Rows swapped in pairs by one turn or mirror: which row each one swaps with:
The rows were stretched afterwards, more along some directions than others.
K_668: -10.8  -9.9  21.1  -57.2  -24.3  -21.4  16.8  -0.5  44.7  -9.5  3.0  -23.1  18.2  -1.4  45.7  -21.1  5.7  19.8
K_995: -26.4  2.7  3.7  -1.8  55.6  -31.9  50.6  12.5  12.7  -24.4  -22.3  -1.8  0.0  20.1  22.6  18.4  29.3  18.0
K_988: -10.4  2.3  16.8  -23.1  -46.0  13.0  6.1  -18.3  23.4  17.6  14.4  0.6  3.4  0.7  -5.4  -13.6  14.2  -24.5
K_713: -25.6  20.1  35.9  -4.6  -16.8  -10.4  11.6  -11.0  -4.0  18.2  -18.4  -46.0  12.1  -27.5  30.5  -16.3  14.8  0.3
K_778: -27.0  23.4  34.5  -3.4  -5.6  -17.7  18.3  4.2  -10.6  14.1  -23.8  -44.0  15.5  -29.4  35.4  -11.1  15.9  -7.0
K_710: -16.0  -24.7  -45.1  16.8  2.7  25.5  8.3  31.3  -15.2  -31.8  0.4  -7.7  2.3  5.2  17.4  -4.9  23.9  33.0
K_572: -12.6  -10.0  19.8  -19.3  -2.7  -0.8  1.2  16.5  41.8  -34.6  -10.2  4.3  -1.7  3.0  57.5  -0.7  7.0  38.1
K_253: -7.9  -28.0  -46.2  19.8  -0.2  28.5  5.9  23.1  -15.6  -21.8  16.5  4.0  -8.2  0.8  -1.4  -1.7  15.2  21.8
K_204: 20.7  5.9  -32.2  12.3  6.3  -3.0  -39.3  13.5  -28.3  8.6  11.5  17.9  -18.5  2.9  -39.8  -5.5  -29.8  -23.6
K_63: -3.9  -30.0  -46.9  12.6  -6.5  33.7  9.4  6.2  -12.5  -13.9  12.1  -9.7  2.6  7.0  -0.3  -8.3  18.8  28.7
K_245: 22.6  10.0  -25.7  9.7  0.3  -1.3  -39.6  -12.1  -26.4  19.0  24.3  10.5  -14.7  3.7  -50.3  -8.4  -33.5  -29.7
K_537: -16.0  -13.8  5.5  -18.1  1.1  3.7  5.2  21.7  37.4  -43.9  -12.6  -4.2  -4.8  0.7  54.7  -2.5  5.2  43.9
K_959: -13.9  11.4  13.4  -18.7  -38.1  6.4  16.9  -11.8  11.2  8.1  -1.8  0.8  7.2  -3.3  0.2  -2.3  15.6  -15.8
K_290: -24.0  16.3  55.7  -8.0  8.8  -35.8  35.5  -21.7  33.9  8.1  -36.2  6.5  34.3  16.9  19.5  7.3  24.2  -4.0
K_493: -23.5  22.8  31.4  2.5  -1.7  -15.8  17.2  2.4  -19.4  8.0  -18.2  -44.3  12.7  -21.5  33.3  -16.5  15.0  -3.9
K_439: 19.7  3.3  -16.6  20.4  -1.0  -6.3  -37.8  5.9  -28.2  8.7  5.6  23.6  -11.4  6.9  -43.5  0.7  -24.1  -18.6
K_889: -15.2  -17.5  8.8  -16.7  3.0  0.8  11.1  14.3  29.8  -39.1  -14.7  0.8  0.8  2.9  45.1  6.1  -7.8  41.3
K_957: 16.8  6.1  -24.9  15.8  -0.6  -3.6  -37.8  4.5  -20.5  7.0  11.7  15.4  -21.6  -1.7  -39.2  -5.7  -25.0  -15.2
K_286: -27.1  14.1  60.5  -11.5  9.5  -28.5  37.9  -25.2  31.2  6.5  -36.8  9.6  30.5  11.2  22.3  18.4  13.4  -2.6
K_770: 15.7  -16.6  -3.9  -6.9  29.3  -15.1  16.4  25.0  19.3  -22.6  17.9  -22.6  -0.3  7.5  -4.0  -40.1  -12.9  8.4
K_12: 22.6  -23.2  -4.6  -13.0  26.3  -7.2  12.8  9.5  23.5  -13.1  5.6  -16.5  -0.4  4.1  -6.4  -32.4  -9.7  13.7
K_466: -15.8  22.0  55.5  -25.8  16.9  -26.5  3.5  15.3  43.0  -10.7  5.8  -4.2  13.8  1.2  -8.6  -8.9  2.1  -44.6
K_690: -28.3  16.7  44.6  1.5  -10.4  -8.2  14.8  2.2  -7.5  5.5  -28.2  -34.4  7.4  -29.5  39.7  -2.0  20.3  6.1
K_297: -8.7  4.7  13.4  -21.0  -45.0  9.2  7.3  -12.8  24.3  5.0  14.2  1.3  4.4  -8.0  -4.5  -4.1  16.7  -17.7
K_893: -2.7  22.0  51.7  -17.9  24.9  -22.8  10.1  10.5  37.9  -1.5  16.1  4.6  1.3  -10.5  -7.3  -13.1  4.3  -38.2
K_700: -19.2  16.2  24.9  -3.4  -9.2  -11.4  16.8  -8.8  -12.1  8.7  -8.4  -50.1  8.0  -32.2  29.0  -14.1  5.5  2.3
K_170: -21.8  -11.8  3.4  -21.6  1.6  -0.2  7.2  7.5  41.6  -30.3  -12.6  -7.6  -0.4  8.8  52.2  1.1  2.0  38.2
K_86: -27.7  21.4  28.1  -3.7  -7.6  -4.4  16.7  -7.2  -12.5  14.5  -15.7  -43.9  8.3  -25.8  26.4  -17.3  13.6  -4.5
K_916: 23.4  11.8  -25.5  16.1  7.2  -4.8  -41.8  11.9  -33.2  4.5  17.0  23.5  -21.5  3.0  -40.4  -6.5  -27.9  -26.4
K_357: -13.9  23.5  52.6  -21.6  18.3  -29.4  12.3  14.0  42.8  -9.5  5.6  -14.6  17.2  -11.7  -0.8  -7.2  9.9  -36.0
K_441: 12.4  -25.6  6.7  -8.4  33.6  -10.2  22.7  17.6  17.6  -20.2  -5.2  -8.2  -2.4  -0.8  3.3  -25.1  -4.7  19.0
K_144: 19.9  5.5  -33.1  8.6  -3.4  -1.6  -38.3  7.4  -26.0  5.1  21.2  14.2  -20.1  -1.0  -46.2  -12.9  -33.6  -22.4
K_569: -23.6  14.5  52.9  2.9  21.0  -42.1  42.3  -12.0  32.2  -2.3  -36.0  6.1  28.7  19.6  28.2  10.1  26.3  5.9
K_259: -23.9  5.5  0.4  -1.5  52.0  -21.1  37.5  7.3  19.8  -21.1  -17.2  5.5  -7.1  23.8  17.8  16.1  26.2  12.1
K_856: 25.8  6.6  -33.8  15.7  3.6  2.0  -40.9  8.1  -24.9  13.3  12.5  16.9  -13.5  4.3  -45.6  -8.8  -25.5  -26.7
K_78: -9.4  10.4  21.3  -22.5  -40.5  5.2  7.1  -14.5  23.3  12.4  -0.7  10.9  4.7  1.0  -1.1  -8.4  19.2  -21.4
K_400: -23.2  21.8  29.9  -1.3  -11.0  -13.8  16.3  9.4  -7.3  7.7  -20.9  -49.2  18.9  -35.1  36.5  -13.8  18.0  -4.3
K_213: -6.8  -8.0  17.1  -62.3  -20.8  -13.9  8.2  -1.0  43.3  -8.6  7.3  -12.8  7.6  3.3  37.8  -16.8  1.8  14.5
K_212: -27.1  11.6  50.7  -15.8  4.2  -37.0  39.0  -24.6  41.1  9.5  -33.5  1.7  28.8  7.4  32.7  10.4  19.4  5.2
K_522: -7.5  -24.9  -50.7  10.3  -6.5  34.0  2.4  21.7  -22.7  -20.6  7.3  -0.2  -1.1  0.7  5.9  -1.8  11.5  29.5

K_12 pairs with -> K_357
K_957 pairs with -> K_713
K_204 pairs with -> K_778
K_569 pairs with -> K_572
K_493 pairs with -> K_916
K_259 pairs with -> K_668

